grid =
[[ 166.09  129.30  -63.61   17.27]
 [ 126.39    4.17 -104.65  212.76]
 [   0.77   80.50  111.30  -60.43]
 [  98.21   88.71   21.23   30.98]
 [ -41.04   77.48   48.52   22.35]
 [ 155.44   -7.06 -130.80  184.06]
 [ 185.89  -35.03 -116.77  211.07]
 [ 189.85  107.45 -126.61   97.57]
 [   2.50  -11.75  -98.06  103.39]
 [ -93.80   68.98   84.06  -78.03]
 [ -33.59   85.68   94.93  -93.85]
 [-207.63  -77.28  183.38 -119.36]
 [-179.27   22.47   63.77 -231.76]]
Rows and columns are counted from 0.
row 0 col 0	166.09
row 6 col 3	211.07
row 2 col 0	0.77
row 2 col 3	-60.43
row 1 col 2	-104.65
row 4 col 0	-41.04
row 3 col 2	21.23
row 7 col 2	-126.61
row 12 col 2	63.77
row 7 col 0	189.85
row 11 col 0	-207.63
row 11 col 2	183.38
row 6 col 0	185.89
row 1 col 1	4.17
row 10 col 1	85.68
row 12 col 3	-231.76
row 7 col 3	97.57
row 10 col 0	-33.59
row 6 col 2	-116.77
row 8 col 2	-98.06
row 3 col 0	98.21
row 9 col 0	-93.80
row 10 col 3	-93.85
row 12 col 0	-179.27
row 1 col 3	212.76
row 1 col 0	126.39
row 5 col 2	-130.80
row 3 col 3	30.98
row 5 col 0	155.44
row 8 col 1	-11.75
row 0 col 1	129.30

a = [[72, -200, -37, -181, -7, -50, -137, 84, 364], [-29, -316, 199, -156, 467, -362, -119, 63, 789], [-108, -106, 294, -109, 479, -408, -170, -33, 695], [192, -662, -143, -256, 123, -64, -27, 257, 679], [36, 114, -65, -143, -261, 71, -209, -3, 30], [68, -217, -19, -178, 27, -79, -136, 82, 404], [165, -321, -191, -217, -181, 85, -109, 153, 288], [9, 40, 15, -139, -75, -42, -197, 0, 198]]
a[0,0] -> 72
a[0,2] -> -37
a[:, 3] -> [-181, -156, -109, -256, -143, -178, -217, -139]
a[7,6] -> -197
a[5,7] -> 82
a[7,4] -> -75
a[2,8] -> 695
a[3,2] -> -143
a[4] -> [36, 114, -65, -143, -261, 71, -209, -3, 30]
a[:, 6] -> [-137, -119, -170, -27, -209, -136, -109, -197]
a[5,4] -> 27
a[3,6] -> -27
a[1] -> [-29, -316, 199, -156, 467, -362, -119, 63, 789]
a[5] -> [68, -217, -19, -178, 27, -79, -136, 82, 404]
a[0,6] -> -137
a[5,1] -> -217
a[2,3] -> -109
a[6] -> [165, -321, -191, -217, -181, 85, -109, 153, 288]
a[3,1] -> -662
a[2,6] -> -170
a[:, 8] -> [364, 789, 695, 679, 30, 404, 288, 198]
a[1,1] -> -316
a[7,2] -> 15
a[1,0] -> -29
a[5,5] -> -79
a[1,5] -> -362
a[1,8] -> 789
a[2,1] -> -106
a[4,2] -> -65
a[2,2] -> 294
a[0] -> [72, -200, -37, -181, -7, -50, -137, 84, 364]

x = [15, 5, 70, 49, 64, 64, 39, 79]
x[0] = 15
x[5] = 64
x[4] = 64

W =
[[ -4.0  -8.5   7.4   2.2   3.0  -0.5  21.5  -6.7  -6.1   1.7   8.6  -7.8]
 [  1.0   9.5   1.3   0.9  -3.0  -2.5 -15.8  19.9   9.5  -1.5  -1.1   0.8]
 [ -4.5 -10.7 -11.7   8.7  -3.2  -5.2   0.8  14.4   6.2  -7.1   4.7
   -2.4]]
W[-3, 0] => -4.0
W[-1, 10] => 4.7
W[0, -10] => 7.4
W[-3, -11] => -8.5
W[-2, -11] => 9.5
W[0, 4] => 3.0
W[:, 6] => [21.5, -15.8, 0.8]
W[1] => [1.0, 9.5, 1.3, 0.9, -3.0, -2.5, -15.8, 19.9, 9.5, -1.5, -1.1, 0.8]
W[2, 2] => -11.7
W[:, 4] => [3.0, -3.0, -3.2]
W[:, -10] => [7.4, 1.3, -11.7]
W[-3] => [-4.0, -8.5, 7.4, 2.2, 3.0, -0.5, 21.5, -6.7, -6.1, 1.7, 8.6, -7.8]
W[:, 1] => [-8.5, 9.5, -10.7]
W[0, -5] => -6.7
W[0, 6] => 21.5
W[0, -1] => -7.8
W[0, -9] => 2.2
W[1, -7] => -2.5
W[1, -8] => -3.0
W[2, -1] => -2.4
W[0, -7] => -0.5
W[-2, -10] => 1.3

m =
1.330	11.437	-12.425	-0.634	25.829	4.180	4.622	-8.148	-3.053	-3.080	-9.586	-8.352	-23.771	23.282	-19.019	-31.418
7.281	-7.496	3.152	-2.987	-8.123	4.493	-4.045	-2.854	-14.866	-14.677	-5.911	2.875	-0.478	-8.161	8.164	8.090
-1.915	-6.657	-14.857	-19.773	-28.817	-4.833	0.145	-19.212	4.011	16.871	-3.172	-20.102	4.022	-21.430	9.710	11.877
-22.822	8.270	-30.907	11.558	-5.342	8.373	-10.498	-0.647	21.638	-24.265	4.330	7.364	-9.322	-6.325	-18.874	-8.076
-14.804	7.345	-11.434	-4.655	-17.285	-11.653	-13.467	-10.014	7.631	-2.980	0.428	-1.620	21.065	-10.472	9.354	5.148
11.836	-17.630	7.543	-8.106	-2.223	3.598	-0.098	2.318	-16.379	0.546	5.163	-6.139	-7.773	-4.864	-2.295	-1.803
-22.272	-17.864	-8.634	-17.392	16.437	-18.483	7.401	-25.344	-11.130	2.953	-30.467	-11.059	-9.299	11.543	-8.100	-15.714
-13.132	-30.933	-9.832	10.298	-9.218	-9.157	-29.642	4.047	0.024	-24.507	11.855	12.060	5.080	-7.934	2.936	-4.210
-1.699	-16.195	20.301	3.639	4.182	-11.124	-14.599	13.833	-24.452	-29.009	8.239	8.478	-15.315	4.503	-15.314	-15.160
-5.939	5.244	0.341	-6.991	-4.797	3.291	-0.119	-9.563	-14.870	-11.507	-18.662	-3.912	-16.715	-12.406	-17.907	0.169
-21.806	-11.366	-21.789	3.593	17.485	-9.957	0.193	-16.048	-1.868	8.554	9.182	-9.945	-13.458	14.391	-15.472	-28.113
m[-11, 0] -> 1.330
m[-6, 10] -> 5.163
m[2, 11] -> -20.102
m[-7, 9] -> -2.980
m[-4, -9] -> 4.047
m[8, -9] -> 13.833
m[-3, 13] -> 4.503
m[:, -4] -> [-23.771, -0.478, 4.022, -9.322, 21.065, -7.773, -9.299, 5.080, -15.315, -16.715, -13.458]
m[-3, 12] -> -15.315
m[0, 13] -> 23.282
m[3] -> [-22.822, 8.270, -30.907, 11.558, -5.342, 8.373, -10.498, -0.647, 21.638, -24.265, 4.330, 7.364, -9.322, -6.325, -18.874, -8.076]
m[:, 10] -> [-9.586, -5.911, -3.172, 4.330, 0.428, 5.163, -30.467, 11.855, 8.239, -18.662, 9.182]
m[-11, -6] -> -9.586
m[1] -> [7.281, -7.496, 3.152, -2.987, -8.123, 4.493, -4.045, -2.854, -14.866, -14.677, -5.911, 2.875, -0.478, -8.161, 8.164, 8.090]
m[0] -> [1.330, 11.437, -12.425, -0.634, 25.829, 4.180, 4.622, -8.148, -3.053, -3.080, -9.586, -8.352, -23.771, 23.282, -19.019, -31.418]
m[:, 1] -> [11.437, -7.496, -6.657, 8.270, 7.345, -17.630, -17.864, -30.933, -16.195, 5.244, -11.366]
m[-10, -15] -> -7.496
m[4, -8] -> 7.631
m[-2, 6] -> -0.119
m[-1, 1] -> -11.366
m[7, 12] -> 5.080
m[10, -13] -> 3.593
m[-9, -6] -> -3.172
m[-8, 13] -> -6.325
m[9, -1] -> 0.169
m[6, -7] -> 2.953
m[-3] -> [-1.699, -16.195, 20.301, 3.639, 4.182, -11.124, -14.599, 13.833, -24.452, -29.009, 8.239, 8.478, -15.315, 4.503, -15.314, -15.160]
m[6, 14] -> -8.100
m[5, 14] -> -2.295
m[-7, -10] -> -13.467
m[:, 6] -> [4.622, -4.045, 0.145, -10.498, -13.467, -0.098, 7.401, -29.642, -14.599, -0.119, 0.193]
m[:, -7] -> [-3.080, -14.677, 16.871, -24.265, -2.980, 0.546, 2.953, -24.507, -29.009, -11.507, 8.554]
m[1, -1] -> 8.090
m[2, -4] -> 4.022
m[-10, -12] -> -8.123
m[6, 13] -> 11.543
m[5, -16] -> 11.836
m[9, 9] -> -11.507

B =  12  -18   16  -29   35   12  -30   11   19   29
B[0]	12
B[1]	-18
B[2]	16

A =
[[ -62.735 -117.634 -134.527 -202.615   27.512 -130.453 -181.362   14.983]
 [  21.685 -113.930  167.446 -110.775   61.000   36.114   94.852 -134.012]
 [ -76.917   21.147 -226.995   -4.422  -83.501 -111.983 -179.570   82.342]
 [  17.425 -127.089  161.383 -134.644   69.184   25.790   80.781 -132.002]
 [ -50.320  113.164 -157.261  160.942 -139.340  -25.918  -57.076   58.732]
 [ -51.602 -147.236  -77.840 -234.709   54.187 -117.235 -150.340  -15.594]
 [   5.831   86.069   54.717  172.593  -92.238   75.573  114.266
   -49.961]]
Rows and columns are counted from 0.
(0, 0) => -62.735
(1, 2) => 167.446
(4, 2) => -157.261
(2, 4) => -83.501
(2, 3) => -4.422
(5, 7) => -15.594
(5, 0) => -51.602
(4, 7) => 58.732
(0, 2) => -134.527
(3, 3) => -134.644
(0, 3) => -202.615
(1, 5) => 36.114
(2, 1) => 21.147
(4, 6) => -57.076
(6, 5) => 75.573
(6, 0) => 5.831
(0, 5) => -130.453
(1, 4) => 61.000
(6, 2) => 54.717
(5, 4) => 54.187
(5, 5) => -117.235
(0, 7) => 14.983
(5, 3) => -234.709
(3, 4) => 69.184
(5, 2) => -77.840
(1, 7) => -134.012
(6, 4) => -92.238
